(in the rows, 128 means zero)
The rows of D fall into 4 groups, which share some directions, and each row is roughly a mix of its group's hidden directions, except some rows that fit no group.
D:
[[129  83 108 134 156 115 108  98 163 140]
 [124 114  97  97 117 112 121 132  80 162]
 [122 153 149 123 124 126 149  85  76 134]
 [104 162 141 113 150 144  77 143 148 134]
 [141 185 102 119 120 112 153 126 100 143]
 [165 146  96 112 136 121 148 145 150 170]
 [155  99 124 129 154 145 148 101 110 173]
 [134  89 121 146 144 102 119  80 152 144]
 [157 111 123  87 128 107 121 118  85 156]
 [126 173 151 117 109 151 146 168 110 118]
 [105 179 138 122 146 107 140 124  88 144]
 [146  91 149 135 145 123 136 109  94 172]
 [138 178 157 152 109 105 138 113  99 131]
 [169 128 125 109 112 110 117 103  84 154]
 [116 156 123 151 100  90 104 101 156 114]
 [156 132 108  96 125 105 127 123  82 163]
 [ 92 140  82 113 139 147 118 135 138 167]
 [127  67 105 127 143 120 121  99 150 137]
 [140 103 118 146  84 102 154 139 133  90]
 [104 118 113 124 130 146  85 125  86  93]
 [140 181  97 122 133 106 154 127 108 149]
 [132 123 153 117 110 134  95 123  92  78]
 [127  90 168 163 125 111 147 114 122  99]
 [124 122 178 138 111 111 161 113 163 143]
 [113 160 127 117 127 150  81 119 101  93]
 [106 119 151 129 109  97 156 117  77 117]
 [150 166 109 167 168 124 146 123 145 131]
 [147 156  85 138 158 127 144 133 150 164]
 [130 125 103 129 108 139 116 152 180  90]
 [ 90 159 108 108 147 140 112 159 158 112]
 [ 93 168 145 105 146 150  88 125 133 124]
 [126 161 145 116  98 146 153 161  91 115]
 [137  92 174 146 113 112 140 123 115  91]
 [141 123 130 105 109 134  77  98  91 117]
 [154 169 174 156 122 111 133 113 115 140]
 [146 144 178 123 131 128 165 167 125 124]
 [166 103 138 140  98 151 102 107 157 111]
 [103 141 162 126 129  99 134 118  73 139]
 [119 183 106 148 117 114 159 100 124 134]
 [114 153 134 103 109 161 150 176 116 112]
 [163 100 126 132 129 105 102  95 108 165]
 [127 144 155  81  93 136 126 164 132 111]
 [188 100 121 133 131 104 155 142 123 133]
 [115 135 156 124 139 112 143 106  71 153]
 [123 163  95 115 125 101 155 106  99 155]
 [109 156 177 136 119 134 132 136 135  81]
 [ 88 166 142 104 146 148  90 130 135 121]
 [158 160 180 141 113 133 144 137 104 136]
 [167  96 126 145 129 119 162 107 102 159]
 [150 156 173 149 106 115 152 114 101 137]
 [125 111 185 152 114 114 137  96 132 108]
 [115 117 176 118 101 130 117 131 112  81]
 [151  73 156 134 111 107 148 134 115 110]
 [120 113 103 140 118  87 164 170 128 116]
 [149  84 127 139 130 115 169 115  97 153]
 [100 157 125 138 121 156 140 173 146  96]
 [146  85 170 136 133 144 102 124 153 107]
 [ 77  79 133 119 123 147 120 140 137 112]
 [155 150 158 160 119  98 128  96  99 140]
 [168 173 129  99 134 126 141 160 109 125]
 [138 109 125 143 164 113 100 100 173 145]
 [127 113 138 123 116 113 164 124 167 178]
 [136 106 156 130 144 122 137 102  81 167]
 [154 135 122 152  94 108 108 152 166 100]
 [122 157 139 157 154 136 145 139 178 104]
 [138 111 157 105 136 154 116 176 138  97]
 [127  78 154 126 160 135 110 140 164 118]
 [168 110 131 151 140 105 175 151 142 128]
 [118 153 121 105 111 154 131 176  96 107]
 [147 107 111 120 136  95 119  92 105 171]
 [128 158 152 113 139 165  94  88 124 137]
 [127  85  97 130 157 117  99 105 156 135]
 [104 155 133 149 109  95 161  88 137 131]
 [106  89  84 102 142 145 115 144 148 118]
 [140 171 156 159 116  96 134 100 109 135]
 [ 93 151 124 121 116 156 143 173 134  96]
 [120 176 147 130 142 115  81 148 135 142]
 [136 157 142 127  98 132 140 148  70 116]
 [ 99 143 141 157 138 146 143 136 175  95]
 [153 126 104  99 115 128  95  96 115 167]
 [130 142 149 116  92 147 163 154  88 119]
 [ 93 147 138 161 107 154 139 128 154  91]
 [120 145  97  81 114 147  91 135 116 148]
 [103  96 167 161 127 118 155 131 132  97]
 [171 108 125 116 124 107 104 109  95 162]
 [131 160 180 111 102 130 130 140 139  95]
 [140 147 151 117 129 168 104  76 121 132]
 [133 108  68 139 159 133 124 149 105 131]
 [123 166 146 120  96 142 156 156  93 115]
 [ 98 170  94 131 104 120 155 115 104 138]
 [153 103 128 123 153 158 140  92 115 168]
 [153 127  87  97 127 125 136 148 139 175]
 [123 110 104  85 133 103 134 121  89 160]
 [154 133 152  99 137 149 122 180 129 102]
 [121  79 103 132 115 111 168 153 133 110]
 [176  99 136 120 114 103 161 136 141 154]
 [ 93 150  87 110 132 107 159 123 108 150]
 [167  96  90 140 127 141 161 128 152 136]
 [128  77 107 121 158 132 108 117 166 137]
 [147 127 110 106  98 121 114 128  72 153]
 [119 100 110 127 161 125 109 113 183 137]
 [120  84 175 143 109 112 148 122 127 105]
 [ 99 186 125 116 130 151 101 115 141 135]
 [118 126  97 118 165 136  85 146 163 123]
 [167 135 181 152 131 119 133 108 132 151]
 [110 144 144 117 140 123 153  96  73 144]
 [145 175 119 125 160 125 148 169 146 124]
 [ 96  91 166 160 124 116 155 118 139 117]
 [165 118 127 141 142 122 158 104  98 171]
 [180 171 141 119 134 110 145 106 119 131]
 [161 175 125 143 124 107 145  89 121 140]
 [129 114 140 148 102 182 105 135  96 142]
 [ 89 157 117 117 132 119 108 169 153 103]
 [106 149 157 114 162 135  88 127 113 160]]

In each list below, one row fits none of the groups, and each other row fits one group, some only roughly. Which row is it?
  z27: [104 101 149 155 111 135 120  79 148 110]
  z562: [133  76  88 122 131 120 144 151 123 158]
  z109: [119 113 164 146 114 152 124 116 160  82]
  z226: [127 110 108 155 121  87 125  76 118 135]
  z716: [111 159 128 157 143 146 141 159 172 109]
  z328: [110 181 140 112 111 149 141 165 135 114]
  z714: [121 109  85 129 139 113 170 167 143 128]
  z538: [117 168 117 118 109 136 128 163  84 106]
  z776: [129  82 122 143 120 102 145  78 127 140]
  z167: [143 145  94  94  99 162 107 148 118 143]
 | z167
  z635: [115 181 143 114 155 145 103 107 120 151]
  z723: [112 184 120 123 110 129 128 157  97 109]
  z916: [136  78 104 107 155 151 102 150 137 128]
  z634: [116 109 131 143 160 142  91  99 171 132]
  z156: [ 97 160 109  93 111 149  95 124 133 153]
  z424: [119 166  92 108 150 114 153 161 116 145]
  z918: [110 153  96 125 128 119 121 170 168 102]
  z337: [122 161  85 132 142  98 145 115 113 165]
  z81: [118 105 118 134 146  97 175 141  94 148]
  z547: [116 176 108 101 128 145 115 124 147 168]
  z370: [110 130 170 112 128 155  81 100 121 123]
  z942: [122 107 115  99 150 163 112 166 162 123]
 | z634
  z729: [144  84 132 135 148 126 125  95 172 147]
  z748: [135 174 130 120 133 157  83 121 158 123]
  z4: [ 92 101  99 122 124 105 134  92 110 159]
  z80: [133 126 164 139 127  99 134 108  74 149]
  z200: [177 139 135 116 160 128 118 173 138 134]
  z742: [118  79  97 128 132 102 129  88 143 137]
  z810: [123 104 114 109 156 153 109 154 178 131]
  z235: [148  75 106 142 146 117 101  98 131 138]
  z100: [112 131 120  96 111 146  81 135  94 100]
  z3: [ 80 143 120 115 115 116 128 159 138  85]
  z112: [132  84 121 157 111 114 166 120 129  94]
 | z112
  z960: [109 157 147 108 129 162  84 113 147 109]
  z743: [154 139 185 146 117 127 158 113 133 147]
  z645: [ 85 145 112 141 147 143 139 166 164 118]
  z338: [162 129  76 124 149 125 143 148 132 162]
  z529: [126 149 160  98 133 148 151 154 139  85]
  z130: [165 100 122 136 130 156 104 131 177 132]
  z580: [103  86 150 150 102 151 109 111 144 104]
  z295: [153 126  88 151 124  96 165 155 136 133]
  z682: [135  87 126 141 119 101 149  78 123 146]
  z784: [127 162 163  93 142 151 126 169 125 121]
 | z784
  z589: [140  83 145 158 136 115 151 138 112  88]
  z640: [ 90 178 145 109 153 129 109 118 112 138]
  z288: [137 188 103 125 146 141 106 111 139 146]
  z956: [147 150 171 159 132 105 138  95 147 146]
  z843: [110 155 142 120 128 129  74 148 164 114]
  z745: [119 176  94 142 120 102 153 117 111 152]
  z155: [126 156 114 108  99 116 153  95  87 144]
  z636: [136  98 162 117 133 161 118 161 149  97]
  z52: [133  90 104 145 107  98 171 145 123 114]
  z758: [138  72 105 105 145 153 107 147 132 123]
  z316: [120  73 101 132 126 104 132  88 126 134]
  z449: [150  92  97 142 130  98 124  88 147 144]
 | z449
  z6: [164 118 160 152 128 102 171 126 150 131]
  z307: [ 98 114  91 112 153 138 113 137 175 122]
  z819: [160 140  77 144 165 126 130 139 119 149]
  z564: [106 171 157 116 116 142  97  99 117 105]
  z231: [168 149 119 156 157 122 163 146 154 135]
  z578: [ 95  94 143 128  98 162 109 147 127  99]
  z181: [108 160 101 112 135 154 120 140 175 106]
  z143: [152 140 140 150 105 100 128 105  74 130]
  z30: [133 100 134 150 120  85 166 135  93 138]
  z511: [166 116 166 126 115 117 168 154 137 148]
  z242: [146 192 119 130 143 108 155 138 135 127]
 | z511
  z136: [ 83  87 168 130 105 126 136 125 131 115]
  z374: [173  89 133 154 118 105 143 116 118 155]
  z924: [147 140 114 155 112 104 111  82 108 160]
  z703: [134 160 112  92 157 119 151 172 117 129]
  z467: [102 192 121 112 139 130 144 115 108 121]
  z176: [116  69 134 115 103 115 158 151 127 131]
  z783: [117 167 164 120 111 151 164 158 136 126]
  z469: [149 173 107 104 155 106 141 151 116 150]
  z797: [168  90 150 102 144 111 121 103 109 141]
  z862: [ 93 159 149  98 157 153 107 109 114 130]
  z190: [157  99 107 148  99 119 161 156 116 103]
 | z190
  z901: [130 166 152 110 124 159 129 179 130 120]
  z390: [112 164 115 109 138 168  98 126 162 111]
  z452: [157 112 140 155 141 116 168 162 126  96]
  z131: [109 129 108 102 117 149  76 116  94 118]
  z448: [178 126  79 126 142 121 131 135 123 157]
  z832: [156 132  68 127 154 129 125 136 122 159]
  z460: [178  93 110 148 118 137 123 128 165 129]
  z149: [123 127 171 119 124 161 139 142 152  82]
  z685: [160  87 149 150 112 131  88 105 129 131]
  z108: [ 70 128 149 136 129 132 168 138 134 108]
  z24: [153 128  83 129 149 120 156 145 137 169]
 | z108
  z17: [145 131 135 131 152 122 153 101  87 173]
  z140: [127 122 133 144 135 148 126 149 175  77]
  z668: [174  82 127 120 118 103 153 143 122 139]
  z823: [121  89 151 157 108 156  93 122 147 110]
  z725: [166 166  98 139 150 104 128 137 117 158]
  z890: [ 93 113 163 129 118 131 169 161 150 119]
  z687: [183  97 130 153 124 122 140 112 122 159]
  z955: [157 129  73 128 152 124 129 130 119 167]
  z666: [148 121  66 122 149 130 114 131 112 156]
  z302: [147 156  84 116 141 129 131 124 144 176]
  z128: [107 136 141 118 150 146 147 173 159  94]
 | z140
  z601: [133  96 110 148 129  89 117  79 114 137]
  z522: [126 165 117 124 114 132 119 162  75 110]
  z458: [103 148  89 134 132  97 150 103 113 161]
  z179: [148 174 145 132 119 132 112 156  83 120]
  z785: [119 118 169 104  92 132  97 110 107 103]
  z104: [ 98 175 152 124 122 146  95 102 131 113]
  z945: [137 157 126 131  96 114 145  75  99 133]
  z114: [ 74 148 127 131 148 130 113 154 165 120]
  z32: [125 120 140 154 145 153 121 165 174 102]
  z648: [123  73 133 154 140 128  96 122 161 129]
  z150: [110 132  80 122 158 126  83 138 145 119]
  z543: [158 108 107 150 135  98 167 145 117 158]
  z909: [135 104  87 137 123 111 181 151 134 126]
  z866: [112 101 183 128  94 117 126 104 133 117]
 | z114
  z301: [142 144 123 129 111 101 146  69 105 144]
  z585: [140 163 159 113 123 162 124 175 128 125]
  z565: [115  98 113 143 127  96 144  72 135 137]
  z934: [126 144 139 128 104 145  84 133 167  92]
  z932: [139 133 112  97 103 110 135 109  73 147]
  z590: [126 154 134 110 135 170 128 181 143 121]
  z421: [121 182 129 112 113 124 122 167  95 130]
  z798: [124 108  91 129 128 109 168 172 145 120]
  z116: [121  71 127 138 117  92 151 152 117 132]
  z304: [146 150  81 110 133 130 126 129 140 179]
  z973: [139  77 116 142  95 112 152 141 142 101]
  z40: [155 176 163 133 132 143 114 161 112 125]
 | z421
  z659: [143 115 100 137 116 144  83 130 173 109]
  z705: [145  92 148 132 131 126 155  95  90 155]
  z139: [101 127 139 157 133 162 129 159 165  99]
  z802: [ 97 114 180 130 103 127 117 108 128  96]
  z255: [ 91  96 153 148 119 143 124 104 156  98]
  z923: [ 83 101  84 112 112 126 153 119 133 114]
  z726: [104  80 147  89 125 150 122 142 122 106]
  z711: [117  97 104 145 127  95 139  75 133 135]
  z91: [138 146 144 153 100  99 143  97  84 131]
  z570: [140  90 144 123 116 111 173 166 144 126]
  z483: [133 160 130 123 153 132 154  97  87 160]
  z391: [118 161 146 101 104 146  86  99 115 118]
  z506: [117 177 134 113 132 153 118 175 138 116]
  z836: [141 159 126 136 105 107 147  72 109 133]
  z531: [134 176 142 124 116 143 121 169  93 114]
 | z659
  z173: [175 111  90  97 130 121 123 145 115 153]
  z775: [105 121 149 137 143 105 134  93  75 142]
  z35: [ 75 167 130 109 127 122 121 144 124  96]
  z827: [135  97 106 148 130  95 114  80 106 135]
  z774: [168 118 179 130 119 134 125  96 139 105]
  z658: [ 95 156 177 109 104 140 130 144 144 113]
  z607: [138 116 109 132 143 151 102 159 183 130]
  z378: [114  76 113 122 141 108 163 154 112 142]
  z983: [107 171  95 151 149 109 157 127 146 142]
  z657: [144  80 110 141 124 102 121  88 105 141]
 | z775
  z323: [139 196 110 141 107 133 141 136 115 130]
  z534: [ 99 140 148 128 121 145  85  99 104  96]
  z661: [167 161 114  95 140 105 150 130 100 142]
  z673: [122 168 154 112 127 158 142 173 147 123]
  z480: [147 188 155 147 140 120 103 140 122 131]
  z569: [116 158 110  96 118 148  78 116 105 128]
  z616: [140  92 162 137 150 141  87 134 139  98]
  z881: [121 147 163 121 134 130 128  88  79 147]
  z551: [131  86 114 145 129  98 131  75 118 133]
  z359: [ 95 136 130 123 143 152 144 174 155  97]
 | z616
  z237: [132  90 165 128 113 159  96 140 133  98]
  z177: [ 87 139 154 155 134 126 163 133 167 131]
  z937: [131 169 113 129 146 141  89 153 166 136]
  z252: [163 154  76 124 148 130 106 127 115 147]
  z700: [121  81 108 140 130 104 133  78 139 135]
  z319: [122 105 151 147 124 124 151 159 112  75]
  z957: [164 110  94 152 155 110 146 117 130 162]
  z247: [152  99 177 130  99 106 135  99 125 122]
  z471: [150 108 149 141 125 102 149 110  79 154]
  z58: [152  98 117 125 117 119  90 116  88 160]
  z595: [ 93 143 134  91 103 121 126 171 115 107]
  z229: [158 134 157 150 154 134 124 135 176 101]
  z132: [ 91 177 120 144 149 149 118 139 133  99]
  z663: [164 166 114 101 162 107 147 140 120 142]
  z630: [159 177  99 114 143 143  97 127 113 118]
 | z595
  z456: [183 112 145 141 125 100 162 134 145 130]
  z46: [112 109 185 127  98 123 126 112 124  97]
  z476: [118 160 139 133 134  92 155 125  79 146]
  z2: [140  71 106 136 142 112 103 100 114 135]
  z303: [117  89 118 139 123  98 147  77 139 139]
  z654: [145 106 130 134 136 127 172  97  88 153]
  z672: [141 115 131 161 120  90 127  75 120 141]
  z644: [136 147 140 156 117  87 126  84  99 138]
  z893: [133 116 181 150 118 111 165 133 146 105]
  z241: [ 73 145 119 146 112 150 147 147 143 103]
  z256: [138 150 127  81 105 139  86 115 104 139]
  z42: [157 118 129 113 126 123  86 104  85 154]
 | z42
  z629: [140  93 174 105 130 149 116 141 140  94]
  z230: [104 167 150 141 132 131 163 140 171 130]
  z602: [148 158  98 112 137 129 117 106 144 179]
  z326: [ 78 109 144 100 100 139 102 126 109 115]
  z189: [119 181 156 120 121 150 147 162 145 123]
  z842: [ 74 143 108 151 132 142 144 150 157 113]
  z926: [143 135 138 153 133 115 125  90  84 166]
  z124: [166  80 131 154  96 107 140 122 132 124]
  z119: [159 123 122 146  98 115 109  78 107 146]
  z489: [107  62 125 125 129 124 101 117 124 145]
  z879: [123 160 133 103 131 163 125 182 137 117]
  z664: [162 147  89 117 138 125 124 112 137 178]
  z690: [123  89 164 140 114 149 107  97 143 101]
  z876: [131 150 116 150 176 109 146 130 170 139]
  z991: [142 175 145 117 129 148 110 174 108 124]
 | z926
  z455: [140 191 144 137 129 120  89 128 134 134]
  z120: [103 134 185 128 104 134 131 133 127  89]
  z786: [132 146 105  91 115 134 112 113 143 182]
  z178: [134 186 139 118 124 150  98  95 128 126]
  z160: [119 101  98 147 135  95 102  82 122 133]
  z48: [133 180 121 129 138 142  89  90 123 130]
  z772: [175 114 145 148 110 154 128 130 166 106]
  z437: [138 146 100 143 101 111 129  94  93 162]
  z765: [166 130  75 137 163 120 129 139 117 141]
  z706: [167 169 130 134 127 153  96 103 150 137]
  z223: [136 163 117 110 134 131 160 171 161 146]
  z197: [122 106 101 150 127  90 117  77 123 135]
  z877: [143  91 169 151 117 102 159 110 140 131]
 | z772
  z653: [112 159 139 132  95 112 165 118  86 121]
  z287: [143 176 137 129  99 110 132  99  96 147]
  z293: [166 147 161 138 149 143 126 150 161  99]
  z911: [ 79 123  84 111 126 115 141 126 106 151]
  z995: [120  84 105 107 154 107 111 147 117 163]
  z931: [ 80 120 124 161 120 153 123 147 157 102]
  z98: [117  88 100 141 127 100 133  78 139 133]
  z127: [101 104 166 140 124 150 133 114 163  93]
  z837: [108 128 161 117 102 134  91  99 106  95]
  z366: [125 169 164 117 115 156 157 160 138 126]
 | z287
  z754: [157 181 113 151 146 105 149 117 138 141]
  z507: [139 174 116 101 157 114 160 159 127 131]
  z332: [107 165 137 153 124 143 145 133 164  87]
  z284: [122 155  83 134 125 100 140 108 101 162]
  z308: [164 108 148 132 116 117 103  77 112 143]
  z87: [123 107  68 103 143 130 123 112 155 136]
  z413: [150 146  67 126 156 135 112 130 119 147]
  z737: [114 173 151 117 125 155 149 162 156 125]
  z463: [155  86 112 138 153 114  85 108 120 137]
  z922: [100  68 141 111 117 147 105 131 117 118]
  z820: [141 142 103 109 135 129 159 182 150 146]
  z840: [ 91 122  88 121 112 114 145 116  95 159]
  z457: [122 141 167 115 136 153  76 101 129 134]
  z757: [124 140 107 123 114  98 147  79  99 155]
 | z87
